In the rows, 128 means zero.
The rows below fall into families. The same turns and mirrors carry the whole set onto itself and the rows of a family onto each other. For each named row, which other rows are in its family? Write them in the order they are listed.
These 32 rows form 4 families of 8 rows each.
Fopi: [120 123 133 145 106  97 129 120 121 132 124 148 139 128 155 132 110 140
 111 152]
Nor: [103 113 140 173 115 101 127 129 132 137 145 146 131 128 160 150 121 146
  92 140]
voge: [117 137 173 145 118 128 121 154 152 122 150 139 135 161 142 152 147 133
 110 132]
Teg: [114 156 150 155 107 127 123 141 127 115 138 169 145 128 142 158 106 146
  91 142]
Zis: [129 103 134 123 122 129 123 120 132 118 150 153 119 120 152 148 159 140
 111 121]
Puna: [109 127 172 136 131 136 127 148 161 117 146 150 132 162 158 151 150 148
 109 128]
puge: [ 92 109 141 169 130 104 117 137 139 128 149 144 130 134 155 150 130 131
 102 136]
simaf: [114 161 148 151 107 134 129 144 139 124 127 158 152 131 151 169 108 136
 100 132]
nisef: [137 137 145 117 117 125 127 143 151 115 123 151 140 140 157 119 130 154
 124 141]
sovam: [107 129 124 129 120 136 137 117 150 134 139 139 121 145 163 173 139 156
  97 125]
Vasif: [130 125 135 137 110 111 132 126 132 121 116 163 138 120 157 131 118 158
 117 162]
vivif: [109 136 129 136 104 135 135 132 142 142 137 147 136 148 161 168 134 159
  79 121]
rogep: [144 147 152 124 117 131 134 142 143 124 130 148 152 148 151 141 145 154
 128 146]
fisoz: [ 92 113 159 165 120 106 129 124 132 133 148 148 131 148 155 164 129 135
  96 139]
geto: [108 138 123 127 106 133 140 136 133 136 125 150 129 140 163 172 150 153
  93 128]
Retu: [112 146 140 143  95 132 128 130 139 126 138 166 146 143 156 167 103 141
  85 143]
Bepu: [117 111 131 141 118 107 136 117 130 128 118 160 140 121 171 135 118 154
 110 147]
Gopez: [142 138 162 117 106 130 139 134 144 121 119 155 145 149 158 136 136 156
 119 144]
piri: [121 108 136 118 123 137 123 116 143 123 137 138 120 134 156 150 153 137
 115 110]
Zubaz: [133 134 162 119 116 141 127 142 151 114 121 153 140 153 155 137 145 144
 131 142]
sos: [117 138 162 152 121 135 122 129 130 105 148 160 136 118 136 144 113 118
 124 131]
nazop: [126 128 157 137 125 130 112 125 128  96 137 161 129 114 137 140 125 124
 128 133]
sazib: [122 108 137 124 121 129 114 109 139 118 152 139 125 115 155 142 145 134
 119 120]
Nodu: [118 129 122 120 105 129 124 129 142 135 133 151 126 143 168 165 144 165
  91 123]
nite: [126 114 141 137 109 109 140 125 126 143 117 162 144 117 158 136 123 154
 116 146]
pimis: [135 127 161 148 124 129 113 129 138 106 152 162 141 111 140 145 115 123
 116 124]
foga: [114 158 147 150 105 136 133 148 133 122 129 171 136 145 149 168 112 149
  95 134]
Tuv: [117 122 145 126 131 131 118 124 134 114 146 146 110 122 149 140 149 142
 131 111]
ruvep: [123 140 160 140 105 128 108 137 122 106 145 171 135 121 141 133 112 128
 117 129]
zuvef: [106 122 168 156 120 131 121 143 151 129 151 136 134 162 157 157 149 132
 107 120]
Kozuk: [ 98 101 150 168 118 105 127 136 140 129 138 153 129 124 166 155 129 128
  96 134]
vuza: [117 132 160 154 126 127 122 155 157 109 151 140 136 156 159 159 150 128
 107 135]

Which other rows belong to the same family as nisef? Fopi, Puna, sovam, fisoz, Retu, Tuv, ruvep
Which other rows belong to the same family as Nodu? voge, puge, Bepu, Gopez, sos, sazib, foga
Which other rows belong to the same family as Nor? Teg, Vasif, vivif, piri, Zubaz, nazop, zuvef

